Small tables with named rows and columns. After each table, cells are looked up by row and column.

Table kaso
	kibane	zorim	regepu	milazi	lodezub	ruvase	rek
suvug	210	164	158	187	136	125	187
guno	177	142	96	165	94	66	122
dof	63	100	98	114	110	197	130
von	68	94	85	65	120	142	165
sut	78	201	155	200	136	108	74
des	101	65	136	82	79	74	175
ruref	94	84	130	196	112	120	188
kuv	186	178	120	110	89	146	87
tesukup	192	108	102	77	124	126	108
mip	145	115	181	111	87	140	66

des, rek: 175
guno, kibane: 177
dof, lodezub: 110
tesukup, rek: 108
dof, kibane: 63
ruref, ruvase: 120
von, ruvase: 142
ruref, rek: 188
ruref, milazi: 196
suvug, ruvase: 125
sut, ruvase: 108
kuv, regepu: 120
dof, regepu: 98
guno, rek: 122
guno, milazi: 165
mip, rek: 66
des, zorim: 65
Which row has the largest milazi? sut

sem:
,foz,gita,goler,lalam,lir,tipima
rekate,-2.47,1.17,2.19,-3.77,4.21,-0.28
rizukag,2.86,-0.39,-2.02,-3.76,0.95,4.19
fusog,1.19,4.77,1.00,1.32,-3.41,4.88
tik,0.74,4.60,2.91,0.86,5.56,3.93
segagi,3.68,-5.13,5.52,8.34,5.24,0.08
lebofed,1.80,-2.96,-0.27,-5.24,-0.05,-1.09
luf,-0.66,2.11,7.00,1.69,0.92,-2.79
zuz,-1.22,2.03,0.53,0.10,-0.32,-0.13
zit,-3.23,1.06,1.13,-1.37,2.48,-3.50

fusog, goler: 1.00
rekate, lir: 4.21
rizukag, gita: -0.39
zuz, foz: -1.22
fusog, foz: 1.19
luf, foz: -0.66
Which row has the largest gita? fusog

todab
fields: nez, dak, mifo, zutamu
vekaz: [16007, 67024, 32620, 18930]
vop: [49863, 88803, 64546, 47237]
sen: [61669, 16886, 49967, 51575]
bikene: [56590, 35740, 54922, 49718]
zilarib: [56471, 85396, 70351, 50362]
diduku: [54905, 514, 28464, 68654]
varogoz: [20263, 65087, 34375, 20658]
zatap: [56028, 5900, 27990, 87585]
dumu: [57159, 13313, 43173, 63711]
gukune: [59581, 20761, 51795, 51480]

What is the zutamu of vop in todab? 47237
What is the zutamu of varogoz in todab? 20658
What is the mifo of bikene in todab? 54922
What is the nez of vop in todab? 49863
What is the nez of gukune in todab? 59581
What is the nez of sen in todab? 61669
What is the mifo of vekaz in todab? 32620
What is the dak of diduku in todab? 514
What is the nez of zatap in todab? 56028
What is the mifo of varogoz in todab? 34375
What is the dak of gukune in todab? 20761
What is the zutamu of vekaz in todab? 18930
What is the nez of bikene in todab? 56590
What is the zutamu of dumu in todab? 63711
What is the nez of dumu in todab? 57159
What is the nez of vekaz in todab? 16007
Which row has the largest zutamu? zatap

fega =
|  | gov | buran | gom | ruseso | kinemid | pidosat | roleza | mevo | nok |
|---|---|---|---|---|---|---|---|---|---|
| pugiv | 60.888 | 81.645 | 61.995 | 60.019 | 32.830 | 31.670 | 76.725 | 29.904 | 61.863 |
| zani | 47.328 | 67.176 | 55.131 | 51.528 | 38.761 | 50.387 | 54.824 | 35.993 | 63.827 |
| zed | 29.049 | 66.041 | 37.815 | 33.035 | 65.393 | 69.131 | 54.796 | 68.616 | 61.908 |
| pog | 65.013 | 83.798 | 87.125 | 74.805 | 38.171 | 38.928 | 78.604 | 41.561 | 87.383 |
| viki | 12.631 | 7.894 | 14.581 | 10.824 | 94.522 | 75.502 | 4.152 | 83.193 | 1.430 |

What is the mevo of viki in fega? 83.193
What is the mevo of pog in fega? 41.561
What is the roleza of zani in fega? 54.824
What is the gom of pugiv in fega? 61.995
What is the buran of pog in fega? 83.798
What is the nok of pog in fega? 87.383
What is the mevo of zani in fega? 35.993
What is the buran of zed in fega? 66.041
What is the nok of zani in fega? 63.827
What is the ruseso of zani in fega? 51.528
What is the gov of pog in fega? 65.013
What is the buran of zani in fega? 67.176

Table vano
cols = ran, fulisig
rikule: [6976, 241]
tovef: [6609, 6809]
tinisa: [5956, 3824]
duda: [6282, 7208]
bagefa: [6340, 8219]
farut: [6754, 4683]
rok: [6084, 7049]
nusivit: [6020, 1567]
naro: [6978, 2673]
mak: [7142, 5532]
kiloz: [7025, 4019]

ran of nusivit: 6020
fulisig of naro: 2673
fulisig of duda: 7208
fulisig of kiloz: 4019
ran of duda: 6282
ran of kiloz: 7025
fulisig of bagefa: 8219

sulov =
columns: fusob, gak, givos, gof
senumok: [82.695, 86.932, 20.385, 73.595]
kenipag: [67.161, 56.746, 60.164, 54.109]
nekuveg: [44.500, 52.218, 71.137, 58.534]
ginafa: [40.865, 48.944, 65.460, 56.768]
gutuzi: [56.648, 47.857, 73.819, 51.668]
suruti: [87.542, 90.095, 16.109, 72.013]

What is the gof of gutuzi in sulov? 51.668
What is the gak of senumok in sulov? 86.932
What is the gak of ginafa in sulov? 48.944
What is the gof of kenipag in sulov? 54.109
What is the gof of ginafa in sulov? 56.768
What is the gak of gutuzi in sulov? 47.857
What is the givos of nekuveg in sulov? 71.137
What is the givos of senumok in sulov? 20.385
What is the gak of kenipag in sulov? 56.746
What is the fusob of gutuzi in sulov? 56.648
What is the gak of suruti in sulov? 90.095
What is the fusob of kenipag in sulov? 67.161
What is the gak of nekuveg in sulov? 52.218
What is the gof of nekuveg in sulov? 58.534

zop
|  | latizev | vor | vinu | zoped | zegi | fitavut | zudasat | zabe |
|---|---|---|---|---|---|---|---|---|
| videz | 5503 | 6826 | 2594 | 7518 | 5543 | 3746 | 7122 | 3332 |
| kotem | 6806 | 4638 | 6322 | 5223 | 6145 | 8095 | 5525 | 2331 |
| togizab | 4576 | 5954 | 7376 | 5548 | 5675 | 4897 | 6313 | 5676 |
| gududo | 6387 | 4444 | 7799 | 3796 | 5306 | 9351 | 5527 | 8418 |

togizab, vor -> 5954
kotem, zoped -> 5223
togizab, latizev -> 4576
togizab, zegi -> 5675
kotem, vor -> 4638
gududo, fitavut -> 9351
videz, zudasat -> 7122
gududo, zoped -> 3796
videz, fitavut -> 3746
togizab, zabe -> 5676
gududo, zabe -> 8418
kotem, zegi -> 6145

kobezu =
|  | dis | vun | muvefu | bimepez | kud | dud | sozanu |
|---|---|---|---|---|---|---|---|
| kefe | 83.342 | -79.197 | -69.635 | -60.279 | -71.924 | -70.545 | -64.812 |
| nir | 67.404 | -76.729 | -82.818 | -57.858 | -57.327 | -71.747 | -53.975 |
| lel | 92.756 | -79.331 | -82.512 | -67.822 | -50.186 | -69.624 | -76.331 |
| kib | 53.958 | -70.315 | -85.586 | -47.391 | -35.738 | -75.614 | -72.364 |
| tikiri | -5.872 | -69.435 | -88.805 | -58.691 | 50.026 | -81.446 | -78.826 |
| nus | 8.191 | -62.571 | -81.928 | -3.029 | -68.092 | -80.562 | -45.057 |
| dodof | 84.921 | -83.756 | -87.349 | -80.229 | -25.224 | -66.194 | -75.218 |
| mabu | 46.040 | -66.998 | -65.103 | -18.364 | -71.953 | -78.549 | -78.124 |

What is the bimepez of nus in kobezu? -3.029
What is the dud of mabu in kobezu? -78.549
What is the kud of kib in kobezu? -35.738
What is the vun of kib in kobezu? -70.315
What is the sozanu of kib in kobezu? -72.364
What is the muvefu of kib in kobezu? -85.586
What is the dud of kib in kobezu? -75.614
What is the muvefu of lel in kobezu? -82.512
What is the muvefu of kefe in kobezu? -69.635
What is the kud of mabu in kobezu? -71.953
What is the sozanu of tikiri in kobezu? -78.826
What is the sozanu of nus in kobezu? -45.057
What is the kud of dodof in kobezu? -25.224

